In the rows, 128 means zero.
Which row each row swaps with, under one turn or mirror:
Todu: [130 135 171 111 120 141 153 143 152 121 128 129 113 139 100 125 118 141]
beku: [ 98 133 161 151 112 116 150 145 144 160 126 149 108 140 127 152 122 112]
som: [104 127 178 169 123 118 152 153 132 144 131 151 127 140 136 138 117 116]
boba: [128  93 176 125 102 138 142 154 143 143 151 147  98 126 117 111  99 127]
vuzup: [128 135 176 117 130 145 134 151 149 136 126 134 139 110 125 133 142 161]
nare: [ 94  98 169 138 108 143 175 152 165 126 113 128 112 125 153 117 127 148]
lof: [148 107 173 145 109 133 136 151 133 127 135 154 115 126 106 120 109 144]
Posa: [ 91 136 171 154 115 111 149 141 151 151 149 142 120 132 144 139 148 123]
Fumuv: [110 108 141 139  93 138 130 150 158 121 136 133 106 125 169 131 120 100]
balef: [107 105 157 144  90 117 116 150 151 137 151 122 109 116 166 121 114 115]
zis: [138 128 168 143 137 134 144 136 142 131 142 121 133 102 127 121 109 164]
Libot: [118 107 176 141 111 127 139 144 130 121 130 165  96 107 115 127 101 135]
Dovas: [114 135 151 109 129 148 159 137 142 135 140 131 114 146 108 117 129 137]
vamo: [114 125 166 133 114 163 123 124 157 103 140 140 120 140 137 144 124 105]
lak: [ 72 107 170 134 102 155 152 136 115 134 139 121 117 112 141 131 122 141]
mot: [118 124 161 125 120 146 146 135 156 121 131 115 147 104 122 116 125 164]
Gumu: [ 79 119 168 126  97 158 143 158 136 147 137 108 120 108 151 136 124 119]
Sano: [111 111 146 135  83 133 122 148 153 129 145 115 115 123 167 115 110 115]
Lumi: [116 112 149 133  92 127 127 143 152 135 155 120 102 123 165 127 101 109]
gima: [119 125 165 156 122 130 125 131 129 148 124 113 146 117 158 157 129 130]
kam: [ 78 109 169 148  86 147 144 147 133 152 128 118 113  95 138 133 119 129]
varef: [115  90 164 135 115 147 134 130 142 122 147 125  94 133 156 120 135 163]
Tugo: [100 121 173 137 100 157 162 153 168 113 122 122 120 126 154 111 137 146]
doke: [140 126 179 112 120 154 146 147 159 124 127 123 138 106 134 128 124 151]
Mut: [133 127 171 118 116 147 131 147 156 124 136 120 142 106 140 125 149 156]
mozep: [107  90 153 123 111 150 145 143 128 123 142 150  89 112 151 125 129 153]
zisuf: [143 119 162 135 101 116 143 145 119 134 134 134  95 127 114 111 120 125]
Vomes: [124 126 151 133 123 143 155 135 133 144 128 103 101 134 116 102 132 134]
nukuv: [118 110 162 167 105 115 133 141 143 142 115 115 131  99 137 154 120 138]
ved: [116 112 177 154 103 123 140 138 142 142 115 125 139 104 141 167 109 131]
ges: [104  90 166 139 106 147 139 135 142 135 144 142  90 120 160 132 133 169]
Tov: [102 119 176 144 103 146 156 155 179 129 115 130 106 121 160 109 121 119]
Deve: [ 79 103 164 134 100 148 147 144 138 162 127 125 115  95 141 130 112 124]
Sokep: [117 124 157 155 113 117 133 138 150 143 104 120 143 115 126 153 113 129]
gamo: [100 129 176 143 106 120 137 133 149 147 129 142 121 132 113 168 120 116]
vevok: [119 129 146 119 131 144 154 130 152 145 142 117 114 138 108 109 125 133]
sogem: [118  89 170 127 106 141 146 127 139 130 150 144  90 135 157 130 133 160]
kad: [103 134 175 155 114 111 146 152 134 159 135 148 112 148 135 150 134 123]
delet: [117 128 183 163 101 131 126 152 143 150 107 127 131 110 144 156 130 133]
taki: [110 123 143 144 130 146 144 119 135 119 152 140 119 139 158 150 129 112]
Gel: [109 132 158 147 125 135 138 116 167 128 163 140 113 136 135 154 143 123]
Latup: [100 120 172 131 110 156 165 157 156 116 116 124 122 137 166 118 128 142]
fefi: [105 107 171 147 113 152 139 137 151 121 160 135 115 157 146 158 112 121]
vif: [123 122 162 152 115 150 117 129 158 126 158 142 135 135 123 159 120 117]
dovot: [135 108 162 143 122 124 124 161 138 129 147 140  95 119 129 109  97 131]
dumis: [140 118 168 127 135 128 144 140 155 142 126 128 138 101 143 108 128 156]
purus: [137 110 156 129 119 127 149 145 130 143 134 161  94 109 138 108 119 118]
Nit: [135 122 182 156 108 130 123 124 144 150 123 131 148 124 148 144 135 123]
Pozop: [120 122 163 127 140 168 144 132 146 147 143 128 124 130 111 108 127 123]
vados: [110  98 165 145 120 145 114 119 147 124 153 147 127 149 144 144 137 123]

lak is swapped with Tov
gima is swapped with dumis
Gel is swapped with zisuf
Nit is swapped with zis
nare is swapped with Gumu

Which row each row swaps with, under one turn or mirror:
fada: [151 142 133 123 133 121 159 131 158 128 110 115 126 136 113 135 108 111
 107 125 128 145]
gavis: [ 99 145 112 121 137 132 121 106 116 127 110 153 136 119 130 146 119 137
 133 123 147 134]
vot: [156 151 128 163 129 128 128 117 127 119 115 114 156 127 100 127 122 145
 147 111 139 115]
didi: [151 142 123 151 127 130 130 105 113 119 115 117 156 131  98 113 135 134
 147 116 125 108]
Memi: [140 123 138 117 131 128 154 116 147 122 131 109 133 122 104 126 130 124
 107 134 117 172]
fesun: [159 139 116 165 140 122 130 112 128 122 112 119 161 127 110 127 117 141
 146 107 144 125]
siku: [144 135 134 109 129 122 158 113 155 118 124 114 115 137 113 128 115 123
 113 122 125 158]
Bot: [140 135 130 140 125 133 135 104 118 118 115 114 156 136 104 117 145 126
 130 134 108  98]
Lomog: [146 132 136 116 128 119 163 116 158 123 122 115 116 131 116 129 112 120
 114 122 123 159]
popu: [103 134 129 124 139 127 128 150 147 141 106 142 109 115 124 146 123 130
 105 129 119 129]
Sev: [134 158 111 128 128 151 117 127 146 133 114 141 128  93 135 117 130 125
 131 154 112 130]
nos: [133 120 137 146 126 128 123 129 142 126 149 113 138 107 121 111 163 143
 148 144 101 137]
kaler: [126 134 132 139 138 125 124 147 135 157 121 140 126 112 142 139 119 116
  96 140 135 159]
ruma: [150 138 126 163 139 123 121 134 140 150 125 130 134 125 140 133 108 127
 117 130 157 167]
dofol: [131 142 118 144 124 141 116 138 143 135 137 130 128  91 133 107 151 137
 138 153 105 133]
kimo: [140 121 144 118 133 124 158 109 150 118 131 120 120 131 106 128 127 126
 111 131 125 168]
nofi: [148 132 128 152 143 123 124 141 140 153 129 133 133 128 144 140 109 118
 118 125 154 163]
kun: [121 125 124 136 122 126 144 136 163 110 135 127 115 120 113 128 142 152
 156 101 110 133]
Sis: [133 121 135 119 119 135 134  93 122 127 131 121 139 132 132 123 132 113
 101 150 106 135]
gezil: [108 137 134 131 138 130 130 146 141 152 116 145 122 111 139 138 119 119
  96 144 126 138]
muniv: [100 138 117 118 137 133 114 111 114 128 119 145 128 124 133 151 121 144
 118 112 148 138]
dulap: [135 132 132 125 123 137 140  94 117 123 117 115 154 135 110 115 139 128
 129 141 109 101]
romap: [ 97 106 133 155 132 126 126 128 114 138 134 129 147 138 122 150 135 144
 132  97 138 126]
teg: [114 160 111 120 133 140 115 103 130 133 104 150 119 117 123 142 116 134
 135 136 145 134]
zusat: [133 118 138 168 123 118 141 145 134 136 124 114 153 141 129 128 134 130
 121 114 118  96]
fita: [128 110 134 167 119 117 136 146 131 129 126 119 152 138 118 137 132 133
 121 104 124  98]
bof: [141 161 115 138 130 152 122 128 145 129 124 138 133  94 135 110 136 132
 140 156 109 133]
raliz: [166 143 128 166 144 123 122 124 131 127 119 122 159 128 120 121 115 137
 147 111 147 129]
viz: [114 151 113 124 144 137 116 104 124 130 106 156 123 113 128 146 118 141
 133 123 149 139]
duf: [130 123 133 118 113 142 136  95 132 129 132 112 135 129 146 127 134 116
 112 151 109 148]
mebid: [142 127 129 155 141 123 119 138 132 149 125 133 135 121 148 132 108 124
 110 131 152 164]
Supov: [107 149 116 128 136 130 114 101 110 133 127 146 121 119 133 147 119 138
 129  99 140 144]
pido: [158 136 124 166 129 111 130 118 125 141 119 117 146 122 111 118 114 129
 151 106 152 145]
Tuvuz: [102 110 127 150 131 124 124 117 113 132 137 128 143 134 125 152 134 152
 132 102 143 118]
Fomu: [115 110 135 170 125 119 129 136 122 138 132 116 149 139 130 139 140 132
 131 102 120 104]
tupu: [104 131 127 138 128 126 141 145 156 119 121 135 117 121 112 137 143 151
 143  98 111 116]
ketat: [113 139 127 138 142 128 125 146 149 150 117 142 119 117 140 139 115 118
  96 140 135 145]
Bul: [158 134 125 177 135 115 123 130 139 131 117 120 152 128 119 125 112 133
 147 115 150 136]
vom: [137 125 139 130 116 135 137  95 114 127 127 110 145 137 121 121 135 117
 110 146 103 119]
tokur: [102 103 129 160 135 119 119 125 111 132 137 128 148 137 132 144 133 144
 130 103 139 121]
tibu: [146 124 135 164 125 118 148 150 145 127 110 107 138 139 119 136 121 120
 116 110 117 108]
pufo: [117 128 127 135 123 122 148 135 159 112 136 127 113 121 114 129 143 156
 154  96 109 134]
toros: [133 117 132 148 127 126 124 126 145 125 147 120 138 103 118 109 161 149
 146 139  98 137]
Binuk: [137 120 132 119 112 138 141  92 132 123 132 114 126 129 147 124 134 115
 110 149 110 148]
beno: [123 119 116 137 114 130 140 129 167 116 143 121 120 123 133 127 145 155
 152 105 112 138]
tos: [128 111 119 132 116 133 134 124 161 116 142 126 113 131 135 127 152 141
 158 112 106 137]
Kelu: [125 164 106 123 134 149 114 108 134 133 113 149 124 101 129 126 116 127
 132 141 125 139]
Noda: [133 125 123 156 120 134 117 131 147 129 142 124 140  95 134 105 160 138
 143 141 105 129]

dofol is swapped with vom
teg is swapped with vot
zusat is swapped with gezil
siku is swapped with kun
Sev is swapped with Bot
bof is swapped with dulap

Which row each row swaps with, under one turn or mirror:
niv: [123 149 100 120 138 129 131 149 144 142 118 130 136 141 131 109 138 127
 121 108 128 141 135]
vulud: [111 127 155 134 128 129 115 146 108 148 120 129 130 130 152 134 114 111
 110 104 140 117 114]
dop: [122 142 114 115 134 131 148 101 140 128 133 137  99 114 118 127 127 112
 126 129  83 138 129]
mupu: [112 105 128  93 116 117 131 109 154 145 145 131 128 115 111 145 133 122
 151 125 131 134 106]
Bop: [113 159 159 132 121 136 136 106 121 118 157 114 144 123 137 124 126 110
 148 127 127 112 130]
Gebod: [110 135 131 101 108 161 117 142 157 124 149 140 111 120 126 123 120 100
 144 124 119 124  96]
Bikud: [145 144 135 127 133 149 136 114 122 114 126 128  98 144 138 108 133 126
 157 151 134 135  98]
Poga: [128 139 142 111 122 134 133 162 131 117 131 147 154 109 124 122 108 115
 125 117 121 136 141]
Dure: [129 145 139 142 109 117 125 147 114 137 129 104 114 107 109 121 113 114
 123 111 114 112  94]
saz: [117 131 129 117 121 135 120 109 135 126 101 136 147 139 113 124 125 129
 139 170 117 117 100]
fak: [122 133 148 118 132 135 135 122 129 131 132 125 149 120 136 136 124 132
 133  78 108 131 101]
dasad: [116 128 130 121 124 130 141 116 129 124 118 139  74 133 136 130 148 123
 140 154 132 130 106]
leput: [150 136 124 124 123 135 130 150 141 133 144 107 106 146 129 135 118 132
 134 122 115  94 124]
Dib: [155 123 136 114 120 146 136 116 152 143 123 102 125 124 123 129 104 113
 124 143 149 136 133]
Buzet: [123 135 139 138 126 133 144 123 124 126 163 165 126 126 135 145 135 121
 147 134  97 127 125]
lumov: [140 134 142 133 122 134 149 120 143 158 133 136 141 138 117 113 117 116
 143 127 132  94 137]
Denak: [121 120 139 124 131 121 130 113  83 130 126 123 129 123 145 140 112 111
 146 131 121 121 145]
zabag: [113 133 137 136 132 146 137 133 119 112 106 127  94 126  95 110 114 109
 145 141 112 135 123]
tera: [138 136 138 132 130 124 132 100 113 126 120 124 114 146 138 142  90 122
 116 131 115 137 111]
guz: [116 134 155 115 125 119 121 136 130 123 132 145 105 116 132 117 140 137
 125 148 117 149  76]
ler: [128 110 132 107 137 139 158 130 133 119 127 131 123  90 137 136 153 123
 123 149 115 112 132]
vus: [115 135 103 124 112 117 104 129 128 125 138 144 133 130 136 150 130 136
 111 139 146 128 103]
poge: [121 128 143 120 135 133 127 103 121 139 122 139 122 131 148  96 121 117
 125 174 129 117 115]
Zazum: [120 138 103 126 122 139 128 114 126 131 112 132 155 143 133 100 120 139
 128 120 130 106 108]
nabag: [113 140 106 133 108 144  93 143 152 129 115 140 117 112 111 124 130 106
 130 124 137 136 120]
toka: [101 107 150 126 106 120 145 117 137 138 135 131 132 125 115 105 135 102
  93 123 134 126 112]
kek: [141 137 125 108 113 108 122 134 107 135 140 136 129 119 154 120 140 135
 137 105 122 137 137]
voma: [117 131 162 110 124 128 124 117 124 122 139 119 145 134  85 128 126 122
 142 163 126 124 118]
rov: [144 116 140 143 132 147 111 117 110 140 138 112 121 105 141 116 129 141
 121 111 142 117 132]
Madem: [131 107 135  92 145 113 115  94 141 116 126 127 118 121 118 117 118 119
 130 118 118 136 119]
gepi: [116 137 102 119 125 124 131 124 135 124 138 125 141 140 134 134 128 109
 124 170  95 130 126]
Bobe: [129 144 133 101 137 121 123 102 124 124 128  94 127 134 130 115 106 104
 104 117 129 136 123]
por: [129 131 155 128 142 128 143 128  98 149 140 113 133 142 146 138 124 138
 131 125 128 123 137]
dalif: [107 163 122 124 128 154 121 112 121 116 113 104 118 138 119 128 130 100
 108 126 129 129 134]
nufa: [120 143 151 147 134 149 135 134 125 126 123 117 122 114 142 156 119 109
  99 131 124 120 133]
rivup: [114 112 127 135 110 148 120 135 147 112 113 146 121 121 103 140 116 124
 107 124 144 131 139]
neb: [102 124 121 118 106 135 102 146 138 141 118 142  97 124 115 106 139 105
 144 119 124 140 113]
temuf: [121 123 135 119 127 133 135 112 130 133 162 115 145 130 105 148 120 133
 132 115 147 111 136]
Luba: [111 165 144 127 120 112 129 136 132 131 157 126 106 106 141 123 148 117
 130 153 139 124 117]
muni: [107 132 134 112 130 150 116 127 139 126 184 120 140 134 121 108 134 132
 113 135 114 131 119]
vako: [129 108 116 144 134 117 120 124 116  99 147 144 104 133 122 124 147 124
 125 143 115 119  96]
lel: [130 104 136 103 158 141 102 138 126 146 138 123 123 128 124 119 129 123
 110 135 145 149 113]
Zuz: [124 124 139 114 137 128 128 139 131 130 170 124 165 112 110 122 129 110
 124 120 126 150 111]
vunit: [126 135 153 121 122 127 137 134 127 127 153 137 167 122 130 132 140 121
 131  99 128 150 113]
fir: [110 134 101 121 146 149 125 128 143 115 124 136 102 130 103 114 151 129
 126 145 122 135 136]
mirek: [121 125 150 143 147 149 137 156 114 150 120 124 118 128 110 155 119 112
 131 124 123 136 112]
vuzi: [140 130 141 133 119 156 142 135 124 150 140 138  88 117 128 104 116 113
 133 117 136 129 141]
torav: [116 142 147 139 117 131 103 122 155 142 124 131 127 142 121 121 134 142
 113 120  96 142 119]
pezel: [121 137 156 127 122 131 127 144 133 129 154 120  99 124 114 119 125 122
 125 175 118 116 105]
metuk: [108 121 132 110 115 111 120 142 143 128 113 149 107 120 121  86 143 116
 142 122 123 115 110]
tuli: [124 138 164 136 146 128 120 131 140 123 120 134 135  99 131 122 156  97
 127 138 111 116 100]
madoz: [140  98 127 112 124 147 130 134 126 138 121 146 110 139 135 126 148 112
 154 119 127 135  92]

metuk is swapped with fak
Buzet is swapped with vuzi
vunit is swapped with neb
rivup is swapped with muni
tuli is swapped with Dure
Zuz is swapped with nabag
vulud is swapped with guz

